rotation ticks, each row followed by its count of ticks:
The counts run from 0 to 782.
[ 24 -13  -3  -8  -2  16  15 -18  -7  -7  -8 -16 -14  -4   3   0   7   5
  14   9   2   2   8  13   0 -15   1  -1  -4   2 -13   6   8   3  -3  -2
  -8   2  -5  -7  -5 -12 -14   6  -7  -3   2 -15  -1  12  -1] | 596
[ 16  -1 -11   5   4   1  13  -4  -4 -11 -11  -6 -23 -14  19  10  16   1
   6   3  -1  -7  -3  -5  -2 -15   5   5  12  -2   3  -4  -1   4  -6 -13
 -13  -7 -14  -5  -7  -4   6  -4  -4  12  -3 -22  -2   2 -13] | 618
[ 16   7  -3   9 -10 -14  15   3  -2 -11  -4 -13 -16  -7   4   7   0   5
  13  14  -1  -6   3   2   3   6  10   0  19   4 -23  11   6   5  -3   0
   7 -12 -14  -7   2 -12  -6   1  -6   7   8   0  -3  12  -2] | 204
[  5   6 -14   1   1   5  15   6   0  -8  -3  -5 -19  -8   7  14   6   4
   2   7  -3   2  -2   1   9  -5  -2  -4   4  -4 -10  -4 -12  -1  -9 -11
  -6  -6 -20  -3   0  -6   1 -18 -15  16   1 -31  -6  -3  -4] | 747
[ 15  -4   3 -12   2  15  15 -17  -9   4 -22 -10 -16   5  13   2   1   5
  18   2   4   0   2   2  11  -6 -13  -7 -10  -4 -16  -5   5   7  -7 -12
  -5   0  -8   1  -5   1  -4  -6   0   0   9 -18  -8  -6   0] | 723
[ 13  -4  -2 -20 -10  14   4 -11  -9   8  -9 -15 -18 -11   4   8   5   6
  20  -2  -5  -2   1  -6   9 -18 -17   6 -11  -1 -10  -4   4   7   2  -2
  -9   1 -13  -3  -6 -11 -12   1   3  -6   8 -14  -5   2  -2] | 318
[ 12   6   2  -9 -11  -9   4  -1  -8  -2 -18 -18 -16  -5  16   0   8  -2
  23  -5  -8  -7  -6   9  -1   3   1   3  12   5 -18   5   5   0   6   7
  -6  -6  -6  -3   5 -17  -7   5  11  -7  -2  13  -4  15 -10] | 544
[  1   0   4  -5  -6 -11  27  12  -3 -11 -18   1 -21  -9  -1 -11   5   4
  10   2  -8  11  -3   5  -7  -2   2  -9  14   6 -24   5  10   3   4   6
  -2   0  -7   7   5 -12  -1  -5 -10   7  -8  -1  -7   9  13] | 652
[  7   1  -5 -14  -7  10  17  -3  -7 -10   2 -16  -8  -6  -4  13   4   5
  10  18  -6  -9  -1  -5  -5  -1 -14 -14  -9  -6 -14   0   2  17  -7  -7
  -2  -3 -21 -11  -2 -15 -11 -10  -7  -1   4 -11   4   7  -1] | 556
[  8   2  -5 -17  -3  -4  16   9 -16   3 -10  -9 -17 -16   8  -1   6  -5
   3 -19   3   0  -2   3   9 -16 -12   2  -3  -8  -4  -6  -8  -2   3  -6
 -21  -7   0 -11   4 -11 -12 -14  -1   2 -12  -8 -10  -3  -8] | 132
[ 12   6  -8  -3  -6  -1   9  -5  -4  -5  -5  -9 -19 -15  15  17  11   0
   8   4  -3  -8  -3 -18  -3 -12  -2   8  10  -4  -2  -5   2  14  -4 -15
  -3  -9 -18  -6  -9 -11   4   4  -2  12   5 -17  -1   2 -14] | 83
[  1   6 -11  -1   3   5  21   3  -1 -19  -8  -6 -10  -4  12  12  13  -1
  -2  10  -5   2  -5   5  -6   0   4 -11   6  -7  -9  -1  -8   1 -10 -13
  -3  -3 -18  -5   1 -14   4 -12 -18  16  -6 -22   1   4 -11] | 385
[ 15   2  -7   5   5   0  20  -1  -5  -7  -7  -6 -21 -11   8  10   6   4
   7   9   5  -9   2 -10   8  -9  -4  -2   7  -4  -5  -4  -2  10  -9 -16
  -9 -11 -16  -5  -8   3   1 -14  -8  11   4 -24  -5  -5  -4] | 124
[ 10   6  -1   1  -4 -19  21  10  -6 -12 -15  -2 -17 -11  11  -2   2  -6
   0  -6   5   8   2   7  -1  -3  14   5  22  -2 -19   6  -2  -6   2  -6
  -2  -8  -1  -4   7 -15  -1   1 -12  17  -7  -5 -11   3  -5] | 479
[  9   6  -7  -3  -2  -7  18   7  -8 -17  -5 -15  -3  -4   9   6   6  -6
   1   6   4   0   1  17  -7   3  11  -7  12  -8 -18   8  -8  -3  -3  -8
  -2  -8  -5 -16   7 -22 -11  -4 -13  11  -8  -3  -3  11 -13] | 604
[  4  12  -3 -17  -7  -3  10  -3 -11   0 -14 -12  -5  -5  21  14   4 -10
   5  -6   2  -1  -5 -10  -2  -5  -8   1   2 -14  -7  -7  -7   5  -3 -21
  -3  -6 -10  -7  -1 -18   2   1  -2  14   2 -12  -6  -8 -19] | 580
[ 11   5  -4 -13  -6  10   5 -15  -9  -3 -12 -20  -7  -3  19  16  11  -3
  17   3  -5 -10  -6  -7  -7  -4  -8  -1  -3  -7  -7  -4   2  11  -4 -13
  -2  -3 -16  -5  -5 -15  -2   7   6  -1   5  -8   3   5 -18] | 320
[ 16  -5 -12   0  -1   2  15   2  -2 -14  -2  -6 -19 -19   9   8  16   0
   0   1  -3   0   1   4  -5 -18   9   3   9  -1  -1   2  -5  -1  -2  -8
 -17  -4  -9 -11  -3 -13  -2  -3 -14  10 -11 -21   0   9  -9] | 256
[ 13   5   1   5  -3  -9  17   2  -3 -14 -14 -14 -16  -2   8  -1   9   2
  18  12  -6 -11  -5  12  -7   8   7  -9  15   6 -20   9   6   4  -2   6
  -3  -6 -12  -3   5 -11  -7  -4   3  -2  -5  10  -2  19  -3] | 288
[  2  13   4  -7  -6  -3  11   1  -5  -3 -19 -14 -11   8  10   4  -1   3
  21   8  -8  -3  -6  10   6  18  -5 -14   2   1 -31   4  -1  -1  -3   3
   6  -4 -17   4  10 -11  -5  -9   3   0   5   3  -7   6  -2] | 417
[ -6   9   0 -19   0   4  15   1 -11  -8 -16 -16  -2   6  11   6   7  -5
  11   3  -8  -2 -10  10  -6  11 -12 -21  -6  -8 -20  -2  -7   3  -5  -6
  -3   0 -12  -3   9 -17  -6 -15  -1   2  -6  -2  -2   4  -8] | 282
[  4   4  -7 -10   1  -2  18  11 -10  -7  -4  -6 -18 -17   4   6  11   0
  -2  -6  -2  -9  -7  -8   4 -14 -13  -6  -1  -8  -1  -7  -9   7  -3 -11
 -18  -8 -12 -11  -1  -8  -5 -21  -5   6  -9 -17  -5  -1  -5] | 751
[ 15   7   3   5  -3 -16  16  -1  -7  -2 -26  -5 -18  -7  24  -1   4  -6
  10  -8   6  -1   0  -3   2  -2   7   7  20  -2 -15   0   5   2   1 -12
  -1 -10  -4   2   0  -4   6   5   1  17   1  -5 -12  -5 -10] | 353
[  6   8  -1 -12   3  -1  13  -5 -14  -5 -27 -15  -6   2  27   2  12 -13
  11 -10   1  -3  -8   9  -7   1   0  -6   4  -9  -9  -2  -4  -1  -2 -13
 -11  -4  -1  -5   4 -15   2  -2   5   5  -8   0  -5   0 -20] | 497
[  4   7   1 -11  -6  -6  17  11 -11  -6 -10 -17 -13  -2  -3  -1   1   4
  13   4  -5  -5  -3  14   6  10  -9 -16  -1  -1 -25   6  -2   2  -3   8
  -6  -5 -11  -7  11 -13 -17 -20  -1  -7  -4   7  -7  10   4] | 286
[ 10  -2   6 -14   1  -9  19   3 -14   3 -30  -6 -19  -7  16 -12   7  -6
  12 -18   2   2  -3   5   0 -11  -8  -1   3  -2 -11  -2   6   0   5  -5
 -17  -1   6   0   4  -6  -5  -3   5   1 -11   3 -11  -2  -3] | 136
[  4   7  -7 -13   0   8  12   5  -9 -13  -3 -21  -4   0   5  11   8  -1
   7   9  -5  -8  -7  15   0   8  -5 -17  -5  -8 -13   2 -11   0  -7  -3
  -7  -3 -14 -14   6 -18 -12 -18  -7   0  -6  -6   1  11 -11] | 152
[  5  -4   5 -22   2   5  26  -3 -16  -7 -14 -12  -1   1   2  -5   2  -5
   5  -1   7   3   2  10  -6  -4 -11 -17 -10 -11 -17   3   3   9  -3 -11
 -10   0   0  -9   3 -17 -15  -8  -8   0  -8  -4  -5   4  -1] | 239
[  3   4   3   1  -4 -15  24   9  -2 -17 -19  -5 -15  -6   7  -5   9  -2
   8   6  -9   1  -6   5 -14   4   7  -9  19   4 -20   6   8   4   2   2
  -2  -4  -9   4   6 -13   3  -1  -7   8  -9   7  -4  14   1] | 651
[  3   6   0 -21  -5   3  17  -2 -13   3 -11  -9  -9 -10  11   9   2  -5
   5  -9   2   0  -4 -15   2 -13 -18   1  -4 -14  -6  -9  -3  11  -4 -19
  -7  -5  -9  -5  -4 -13  -4  -4  -3  11   1 -15  -6 -10 -10] | 579
[ 12   2 -10  -3  -2  14  -2 -12  -3  -1 -19 -15 -20   1  24  11  15   2
  20   1 -10   2  -5  13   5  -6   3   3   1   3 -10  -4  -6 -10  -1  -2
  -7   1 -15   3  -1  -9   3   1   0   2   2 -17  -2   5 -15] | 274
